(in the rows, 128 means zero)
Each row of D is roughly a mix of the hidden directions of one of several groups.
D (120 x 11):
[[124 137 153 142  97 144 171 127 181 171 143]
 [124  89  99 168 124 114 155 156 134 172 162]
 [158 120 149 114 143  80 171 160 160 149 108]
 [145 115 104 115 176 137 135  61 152 138 121]
 [104 129 168 111  91 134 122 150 100  88  83]
 [116 164 103 129  88 182  99  97 112 113 122]
 [188 149 161 149 131 147 160 121  85 137 127]
 [154 142 122 137  72 169 152  88 147 147 119]
 [110 174  99  84  81 141 107 128 113 116 149]
 [117 184 103 116 107 146 133 134  72 107 148]
 [130 115 136  74 153 103  91 121 108 142 177]
 [165 138 123  97  80 145 137 100 147 152 173]
 [134 123 141 104  99 146 109  95 190 160 105]
 [124  88 172 128 164 144  91 119 111  86 110]
 [159 141  89 136 169 111 139  88 153 166 107]
 [ 79  98 106 147 152 115 106 128 185 140 123]
 [112 172 118 129  78  91 158  90 114 135 138]
 [118 142 147 104 124 141  90 111 117  69  83]
 [145  95 183 137 150 133 128 132 179 159 110]
 [154 147 132 107  92 142 165 127  63 114 124]
 [133 113 117 133  88 177 116  72 130 105 102]
 [190 143 150 147 116 145 161 127  85 145 142]
 [ 95 121 123  82 132 105 111 195 124 116 140]
 [118 152 167  54 143 137 134 101 123 126 125]
 [159 177 124  88 101 146 160 120 126 111  90]
 [123 118  78 160 142 129  78 108 139  85 134]
 [ 71 174  88 109 114 145 117 125 107 105 127]
 [ 62 104  88 117 135 101 114 149 135 102 132]
 [134 157 131 181 133 113 177 162 144 153 106]
 [149 144 131 141  87 172 153  75 143 134 103]
 [104 135 167 141  93 167 104  99 126  85 104]
 [115 138 103 120 127 139  90 117  73  72 119]
 [109  88 124 114  95 141 154  98 161 151  81]
 [113 119 179  86 120 136 134 141 113 111  70]
 [ 94 122 140  89 156 104 107 136 125  72  96]
 [131 152 122 144  84 159 138 139 184 168 118]
 [157 115 104 117 157 108  93 178 128 112  83]
 [130 161 124 142 148 128  72 134 172 144 169]
 [118 107 142 139 117 113 138 205 126 163 146]
 [109  71 123 142 141 116 119 193 138 146 129]
 [132 119 126 157 126 121 107 121 177 198 135]
 [109 102  83 157 148 112  75 158 110 127 145]
 [140 105 127  92 122 140 113 109 140  61 166]
 [ 95  94 103 167 139 114  78 160 115 113 145]
 [103 124 127 139  98 138  91 124 109  60 103]
 [137 158  97 109 123  66 159 108  99 146 143]
 [123 103 129 118 178  91  83 128  98 139 163]
 [137 119 121 103 170 128 117  87 144 120  63]
 [104  72 100 146 140 147 101 108 134  88 154]
 [131 190 133 142  77 127 119 117 102  92 130]
 [ 94 133  83 103 103 106 100 157 124 112 173]
 [ 93  96 123 117 152 129  93 141 113  66 108]
 [142 149 154 103 126  90 172  75 117 150 135]
 [133  90  80 167 145 117 150 118 145 167 154]
 [ 82 139  91 132 146 108  84 153 147 115 165]
 [140 121 154 109 168 134 111  58 113 105 138]
 [132 162 126 167 107 128 176 159 146 164 100]
 [158  97 157 120 177 151  88 112 146 151 106]
 [104  82 169 155 142 154  92 143 137  94 122]
 [159 127 134 138 114 135 180 135  60 121 127]
 [180 176 152 126 116 152 141 123  81 128 139]
 [ 87  67 115 122 140  96 123 137 167 120 110]
 [111 119 134 102 122 158  92  69 101 146  96]
 [ 99 127 160 123  81 144 112 150  99  75 132]
 [120  86  81 151  98 125  82 158 117 136 142]
 [151 127 108 102  65 146 138 144 159 117 167]
 [ 87  88 107 154 169  93 115 154 149 117 138]
 [128 158 143 101  99 122 200 129 118 100 131]
 [167 172 112  82 125 113 167 103 116 144 114]
 [169 117 108 152 114 111 117 116 130 174 185]
 [140 116 122 107 185 138  94 134 160 134 178]
 [124 160 104 138 101 156 171 123  67 127 129]
 [109  88 151 131 167 105 107 122  85  86 141]
 [187  97 147 146 119 114 125 138 152 165 165]
 [139 162 147 137 137 119 150 108 118 205 117]
 [149 197 130 119 113 137 124  78 120 107 145]
 [115  96 128 103 160 149  92  94 138  79 103]
 [121  80 132 141 178 128  73 136 108 111 130]
 [139 144 144  98 112 139 162 120  69  96  94]
 [ 97 158  79 131 110 128  96 144 137 137 181]
 [152 167 134  96 104 121 125 106 111  94  72]
 [127 108  79 156 159 115  74 139 150 107 115]
 [121 133 121 143 119  85 160 112 146 187 167]
 [144 160  75 117 115  74 152 149 125 153 127]
 [147 185 143  96 139 142 101  86 129  95 129]
 [113 131 116 151  97  90 167 180 160 141 137]
 [107 165  92 109 111 118  94 154 111 110 179]
 [137 157 132 105 131 149 127  53 123  94 119]
 [172 146 126 116  70 153 154 117 102 155 145]
 [132 137 151  95 131 135 154  79 121 124  66]
 [137  94  91 150 146 124 169  87 142 170 139]
 [135 135 181 114 118 171 117  84 133 105  94]
 [130 125 156 110 111 145 190  94 117 158 162]
 [168 144 134 135 111 137 138  74 129 183 151]
 [130  87 147 142 175 145  91 102 136 166 151]
 [104 119 171 112  90 155 141 137 103 102 176]
 [100 105 111  81 109 127  98 177 128  94 142]
 [132 118 138  90  81 150 160  97 123 132  78]
 [160 152 140 102  87 160 163  91 157 121 143]
 [148 137 110  94 151  91 189 142 107 134 152]
 [155 124 113 150  75 171 134  78 142 131 121]
 [112 139 129 124 147  92 149 206 139 118 139]
 [117 153 132 129  90 126 197 127 148 150 160]
 [167 125 119 128 100 114 149 158  76 126 176]
 [158 133 134  78 164 110 178 124  96 113 132]
 [134 160 179  85 113 133 155 118 112 132  84]
 [121 138 127 121 148  82 131 189 123 169 155]
 [150 142 135 113 110 140 122  75 117 194 137]
 [126 128 159  84 141 142 130  89 125 104  69]
 [154 128 115 161  83 168 138  77 139 140 114]
 [ 80 173  78 115 100 144 110 129 120 124 150]
 [160 157 159  95 137 128 149  78 132 160 157]
 [104 173 146  97 137 155 112  97 132 104  79]
 [141 127 123 154 118 123  94 129 181 188 108]
 [163 138 134 114 134 160 149 124 177 186 122]
 [145 169 159 104 149 131 123 131  79  81 114]
 [114  62 123 134 150 119 138 175 142 163 127]
 [181 143 130 165 126 117 162 104 149 148 170]
 [140 173 123 148  81 123 171  89 105 138 126]
 [156 158 152 114 158  92 159 137 138 158 174]]
Each list below has one row that fits no group; the rest each fit one group, if only roughly. Name that row.
  * J_143: [174 127 144  87  70 139 151 120 103 134 126]
  * J_477: [134  87 163 124 175  80 113 127 106 106 115]
  * J_444: [121 134 137 125 127 136  74  75  89  97 107]
  * J_993: [160 154 154 132 163  99 147 106 123 176 161]
  * J_609: [128  83 107 151 156 111  71 112 101 126 152]
  * J_288: [122 122  96 180 104 100 123 185 125 148 137]
  * J_961: [162 148 108 125 173 101 125 146 156 182 119]
  * J_751: [118 118  76 144 141  85  93 163  97 116 131]
  * J_295: [147 117 129 133  87 159 156  90 171 162 107]
  * J_744: [116 106 121 157 126 131 158 174 167 165 165]
  * J_490: [121 136 132 106  89 176 123  76 126 133  87]
  * J_197: [123 128 155 117 131 114 111 213 132 143 133]
  * J_247: [ 86  89 129 145 155 127 137 107 166 132  78]
  * J_964: [159 103 100 150  87 154 110  76 138 132 148]
 | J_295
  * J_919: [ 99 114 143 129  85 151 125 109  95  67 127]
  * J_391: [149  98 130 145 165  80 123 168 117 109 166]
  * J_918: [127 117 141 119 188  85 118 149 119  97 166]
  * J_455: [144  94 120 135 174  74  90 147 126 150 120]
  * J_878: [147 112  79 119 169 127  92 176 111 118 118]
  * J_168: [106 136 139 135 109 200 103  91 117 108 137]
  * J_121: [ 95 104 121 148 141 148 104 120 114  78  74]
  * J_276: [177 187 144 115 110 149 126 118  95 139 150]
  * J_705: [140 134  85 156 128 122 149  63 129 133  93]
  * J_752: [124 114 156 118  89 137 159 124  62 112 103]
  * J_327: [111 133 134 148 122 161 133  78 122 145  64]
 | J_752
  * J_373: [140 107 145 161 170 112  95 131 184 151 142]
  * J_95: [143 177  60 122 101 125 117 140 125 151 126]
  * J_487: [136  81 100 136 108 148  78  92 118 101 146]
  * J_111: [166 104 152 167 175  98 130 157 119 128 156]
  * J_237: [110 177 115 102 100 162  95  99 159 144 116]
  * J_483: [130 150 153 129 104 150  87  66 131 129  94]
  * J_63: [138 116 125 157 176  77 136 166 134 118 163]
  * J_879: [158 158 152 101 102 127 150 129 141 102  67]
  * J_184: [133 147 147 151 138 155 146  64 118 141  84]
  * J_84: [ 82 110 140  99 166 125  91 126  91 104 103]
  * J_413: [138 178 131 117 103 171 156 101  88 128 104]
  * J_834: [140 142 101 141 112  85 145 134 161 191 136]
  * J_467: [123 183 150  92 102 129 175 142 128  99 125]
  * J_973: [ 90 123 141  59 130 145 100 124 112 104 106]
 | J_467
  * J_547: [112 154  82 138  86 122 172 158 139 150 151]
  * J_212: [154 140  96 123 189 117  89 130 165 142 132]
  * J_308: [115 101 137 105 159 127  94 110 116  60 137]
  * J_31: [149 116  86 134 163 127 100 140 146 189 144]
  * J_829: [169 112 180 161 149 149 106 108 144 100 111]
  * J_432: [119 150 115 146  75 157 159 149 142 151  83]
  * J_977: [122  96  87 154 155 133  85 177 133 134 147]
  * J_271: [138 111 104 121 120  97 102 158 120 168 187]
  * J_717: [109  97 132 132 148 159 102 156  98  67 129]
  * J_935: [ 93 121 140 105 178  99 123 167 119  84 127]
  * J_192: [105 101 107 167 102 134 113 152 120 107 188]
 | J_829
  * J_454: [153 147  96 144 155 112 120 147 156 172 177]
  * J_160: [153 133 118 182 134 106 132 118 125 192 148]
  * J_667: [121  78  99 137 132 124  68 124 108  97 149]
  * J_200: [139 122  93 148 132 111 156  88 142 157  70]
  * J_642: [128 103 101 165 139  89 109 182 119 138 160]
  * J_754: [109 146 122 106 152 129 116 157 102  60 157]
  * J_199: [153 157  95  99 113 121 183 153 146 162 138]
  * J_678: [130 119 173  70 167 140 136 130 137 149  94]
  * J_666: [121 140  65 137 131  89 117 125 108 165 162]
  * J_931: [139 179 145 134  79 130 165 105 105 134 159]
  * J_649: [148 157  83  87 142 116 133 122  74 106 125]
  * J_187: [118 125 169  75 145 154 110 105 124  85 102]
  * J_4: [146 174 166  82 132 126 176 120 140 146 138]
 | J_754
  * J_895: [127 159 158 110 125 137  89 170 127 105 180]
  * J_227: [155 173 120 110  79 158 146 119  86 137 143]
  * J_730: [150 151 114 130  77 135 173 157 166 136 153]
  * J_802: [140 128  99 137  84 117 124 175 140 170 168]
  * J_462: [138 141 157 124 150 148 158  91 146  62 128]
  * J_138: [154 155 137 119 130 108 168 114 129 185  86]
  * J_157: [141 161 151  94 109 121 189  88 117 128 131]
  * J_889: [145 126 153 134 178  96 126 152  85  85 135]
  * J_91: [111 135 159 138  92  97 178 119 161 164 145]
  * J_812: [115  68 120 145 154  89 152 162 107 107 132]
  * J_550: [123  87 108 160 124 162  67 123 108 143 143]
  * J_256: [131 125 114 131 139  98  83 164 149 126 190]
  * J_916: [128 124 100 137 151 141  82 116 152 104 190]
 | J_550
  * J_456: [174 180 136 108 104 139 150 100  89 135 123]
  * J_677: [125 131 143 120 131 196  96  84 106 105 130]
  * J_883: [101 126  63 153 126 131  96 151 106 130 163]
  * J_419: [124 134 171 140  96 152 114 139 166  98  77]
  * J_209: [ 84  70 101 148 148 100 131 143 160 133 127]
  * J_127: [125 162 112 128 141 121 118 160  67  92 160]
  * J_395: [145  95 113 132 120  87 112 170 129 133 186]
  * J_412: [135  78 153 140 185 142  89 129 141 147 134]
  * J_530: [105  83 111 156 157 152  78 157 123 117 145]
  * J_504: [134 177 160  97 121 122 130 119 118 123  64]
  * J_524: [135  86  97 127  97  95 134 163 121 136 179]
  * J_837: [132 129  62 135 133 134 138 187 135 142 152]
  * J_654: [133 112  79 126 169  88 110 137  95 148 159]
  * J_527: [134 180 103 104  82 112 155 105 107 115 103]
 | J_456
  * J_976: [113 116 145  63 160 113 105 134 116  91 154]
  * J_164: [116 114 144 118 175 124 120 119 126  52 125]
  * J_695: [105  90 131 125 113 140 134  89 119  88  71]
  * J_461: [114 100 138 148 138  75 123 183 119  95 114]
  * J_689: [127 122 192 116 119 155 144 117 131  79  96]
  * J_627: [117 119 102 133  80 161 173 105 127 169 111]
  * J_311: [166 155 141 139 130  98 149 156 157 186 138]
  * J_374: [107 107 111 161 100 136 126 147 125 118 201]
  * J_436: [ 88  77 117 139 169  95 136 142 131  96 107]
  * J_529: [102 143 161  73 151 142 137 118 128  81 100]
  * J_761: [163 164 142 105 152 113 152 136 143 190 116]
  * J_614: [124 113 111  98  94 111 163 150  69 100 132]
  * J_663: [132 138 155  79 155 135 111 109 134 101  70]
 | J_311
  * J_292: [147 157 133 149 107 175 147  88 143 174 111]
  * J_440: [160 159 137 115 145 108 156 136 143 196 113]
  * J_544: [118 133 128  98 145  89  76 161 131  90 156]
  * J_507: [100 122 133 106 117 153 154  96 125 121  57]
  * J_601: [114 115 153 139 189 107 123 137 113  80  97]
  * J_321: [148 122  94 165 162 135 165 119 161 174 128]
  * J_853: [119 141 109 101 105 116  73 144 168 135 172]
  * J_921: [177 124 120 134  98 145 132  76 142 141 174]
  * J_745: [157 109 135 166 151 109 105 140 171 162 168]
  * J_535: [139 117 131 102 159  86 110 156 120 120 191]
  * J_541: [113  78  94 152 104 148  79 114 118 101 127]
  * J_210: [130 121 137 142 166 137 105  54  99 124 117]
  * J_479: [111  95 162 157 128 151 149 150 176 157 157]
  * J_162: [140  93 117 125 154 103  91 130 119  89 184]
 | J_321
  * J_131: [157 139 132 160 150 118  90 144 158 153 182]
  * J_583: [142 169  89 128 131  85 123 169 109 143 165]
  * J_56: [115 159 155 117  93 143  95 145 104  74 152]
  * J_159: [137 154 135  78  77 154 143 104 105 119  98]
  * J_218: [119 109  86 177 100 145 161 125 132 170 145]
  * J_797: [152 160 136 102 115 109 138  62 115 159 110]
  * J_780: [144 177 121  99  96 143 184  99 130 140 129]
  * J_341: [123 110 129 122 117 137 164  64 109 119  79]
  * J_320: [140 148 176 100 114 109 181 131 135  99  96]
  * J_937: [113 100  89 134 106 110 102 194 126 114 143]
  * J_891: [158 118 168 114 145 136  99 127 141 104  64]
  * J_838: [108 108  86 107  99  98 143 162  88 105 154]
  * J_106: [134 115 134  84 162 148 123  70 140 110  92]
  * J_153: [123 147 122  84  83 152 149 103  94 109  93]
  * J_763: [136  81 145 140 161 119 119 192 155 121 118]
 | J_583
  * J_257: [116 134 133 159 160 107  96 177 158 148 166]
  * J_497: [102 137 150  67 117 161 126  97 123 105  92]
  * J_389: [124  88 117 152 165 144 105 167 153 166 157]
  * J_567: [120 102  81 146 155 138 119 168 115 142 180]
  * J_10: [117  87 129 121 167 114  78 104 104  90 141]
  * J_81: [149 136 120 179 139 106 135 126 124 197 145]
  * J_169: [100 103 156 173 104 107 146 152 174 147 145]
  * J_345: [131  97 126 139 162 125  79  74  94 134 136]
  * J_506: [137  88 176 135 160 149  89 124 139 107  93]
  * J_952: [138 155 131 156  91 154 165 105 139 176  97]
 | J_257
